Each row has a name. After each piece below comes the name of the row it's from. Each question is about the rows just above it.

j648: -14.3 -8.7 2.7 -2.3 3.4 -12.2 -14.4 -19.2 -1.0 -24.4 -9.9 -19.9
j326: 5.8 -25.3 10.2 8.0 -24.3 -11.7 -2.3 25.0 8.4 7.9 4.1 35.3
j79: 9.5 -29.2 13.0 5.9 -37.1 -8.5 23.8 58.3 41.0 42.6 21.6 67.6
j705: -2.2 37.4 -20.3 -10.4 26.2 13.0 -7.8 -40.2 -39.8 -26.3 -19.2 -46.3
j101: -14.3 -8.7 2.7 -2.3 29.4 -12.2 -14.4 -19.2 -1.0 -24.4 -9.9 -19.9
j260: -5.6 72.7 -30.2 -19.5 25.2 47.2 -4.9 -35.1 -47.4 -17.0 -17.9 -33.5
j373: -2.2 -36.9 -2.5 11.0 -49.2 -37.1 4.8 65.7 42.1 43.6 18.1 68.3
j105: -9.9 7.6 -10.6 -5.3 29.3 18.4 -1.8 -28.1 -29.1 -34.8 -14.5 -47.6
j575: 3.9 31.2 -17.2 -8.4 50.9 38.3 -17.4 -54.6 -56.5 -34.4 -45.2 -84.0
asked: -14.3 -8.7 2.7 -2.3 3.4 -12.2 -14.4 -19.2 -1.0 -24.4 -9.9 -19.9 => j648
asked: -9.9 7.6 -10.6 -5.3 29.3 18.4 -1.8 -28.1 -29.1 -34.8 -14.5 -47.6 => j105

